Some points, each followed by its number:
[-1.06  0.61 -1.44 -0.59 -0.47  0.01  0.98 -1.02 -1.59 -0.66 -0.81] 0
[ 0.57 -1.29 -3.4   3.26  3.74  2.33 -1.18 -2.44  0.67  0.47 -4.15] 1
[-1.42  1.61 -0.63  0.65  0.26  1.01  0.78 -0.07  0.46  0.56 -0.09] 2
[-0.64  0.2  -1.09  0.77  1.46 -0.67  0.57  0.13 -0.01 -0.35  0.96] 3
[-0.02 -1.33 -0.17 -0.29  1.54  0.37  0.36 -0.02  0.46  0.35  0.47] 4
[ 0.31  0.36  0.02 -0.98  0.07 -0.11 -0.01  0.09 -0.02  0.15 -0.01] 5
[ 0.88 -1.51 -0.49  0.83  0.52  1.72 -0.63 -0.95 -1.13  0.84  0.98] 6
[-0.7   2.1  -0.29 -0.9  -0.28 -1.28  0.52  0.51  0.33 -0.19  1.07] 7
[ 0.47 -0.19 -0.04 -0.11  0.13 -0.31 -0.55 -0.88  0.24 -0.04 -1.32] 8
[ 0.62  1.72  3.03 -1.49 -1.81 -1.44  0.24  0.27  0.69 -1.63 -0.37] 9
[-2.34 -2.48 -0.68  0.54  0.9  -0.39 -0.58 -0.29 -0.91 -1.56  0.21] 10
[ 1.36  1.1   1.38 -0.25 -0.17  1.3   1.1   1.22  0.    0.28 -0.13] 11
[ 0.61 -1.21  0.94  0.05  0.34 -0.48 -1.39  0.24 -0.27 -0.05 -0.47] 12
[-1.61  2.48 -1.02 -1.79 -2.11 -1.14  0.88  0.29  0.22 -0.31 -0.38] 13
Which point above is nearest to each new point by angle? Its number follows each.
[ 0.01  0.67 -0.11 -0.38  0.53 -0.65  0.71  1.57  1.55  1.49 -0.14] 7
[ 1.01  0.78 -0.63  0.01  0.69  0.06 -1.37  0.8   1.26  0.   -0.36] 1
[ 0.38 -0.19 -0.08 -0.13 -0.09  0.22 -0.69 -1.67  0.48  0.48 -1.24] 8
[ 1.53 -0.61 -0.14  0.28  1.29  0.43 -0.7  -0.56  1.21  1.15 -0.65] 1
[-2.09  0.01  0.33 -0.09 -1.39  0.18 -1.23  0.51 -0.04 -0.33 -1.1 ] 13
[ 1.57  0.65 -0.19  0.73 -2.26  0.31  0.67 -0.23 -1.42 -0.29 -0.23] 11
[-0.37  0.44 -0.62  0.06 -0.36  0.28 -0.02  0.38 -0.5  -0.29 -0.08] 0
[-0.78  1.09  0.11 -1.35 -1.68 -0.43  0.53  0.54  0.44 -0.5   0.56] 13
[ 0.33 -0.78  0.24  0.    0.04 -0.39 -0.54 -0.62 -0.14 -0.27 -0.28] 12
[-0.94  0.67 -0.04  0.06 -0.81 -0.54 -0.58  0.38  0.26 -0.65 -0.46] 13
[ 0.07  0.03 -0.3   0.29  0.58 -0.23 -0.26 -0.14  0.8   0.28  0.22] 3
[ 0.6  -0.04 -0.43  0.48  0.    0.6   0.1  -0.28  0.52  0.17 -0.98] 1
[-1.56 -0.15 -0.33 -1.25 -0.57 -0.98  0.45 -0.68 -0.29  0.44  0.08] 13
[ 0.51 -1.23  0.95  0.11  0.41 -0.37 -0.9  -0.98 -0.22 -0.02  0.11] 12
[ 0.33 -0.03  0.08 -0.07 -0.38 -0.34  1.01  0.54  0.6  -0.04  1.79] 7
[-1.64  0.23  0.43 -0.4  -1.03 -0.48  0.26 -0.45 -0.24  0.34  0.81] 13
[ 0.24  0.08  1.19 -1.81 -0.16  0.73 -1.57 -1.8   0.63  1.2  -3.38] 8
[ 1.27 -0.17  0.18  0.74 -1.97 -0.68  0.47  0.08 -0.57 -1.02 -0.11] 9
[-0.18  0.74 -0.05 -1.22 -0.74 -0.61  0.58 -0.31  0.87  0.18 -0.89] 13
[-0.07 -0.41 -0.78 -1.1  -1.18  1.26  0.37  0.53  1.   -1.97  0.97] 13
[-0.11  0.58  0.64 -0.62 -0.44 -0.29  0.33  0.58  0.64 -0.5  -0.27] 9
[ 0.68  0.55 -0.01  0.27 -1.13 -0.21  0.33 -0.09 -0.44 -0.45  0.11] 9
[ 2.01  0.16 -1.18  1.25 -0.19  0.67  0.37 -0.45 -1.16  1.1  -2.  ] 1
[-0.04  0.11 -0.05 -0.19 -0.11 -0.3  -0.06  0.    0.18 -0.1   0.23] 7
[ 0.43  0.13 -0.33  1.27  0.22 -0.01 -0.02  1.15  1.74 -1.37 -1.31] 1
[-1.87  1.23 -0.7  -0.73 -1.43 -0.13  0.94  0.89 -0.24 -0.76  0.67] 13
[-1.13  0.14  0.23  0.11 -0.82 -0.55  0.    0.37  0.48 -0.52 -0.82] 13
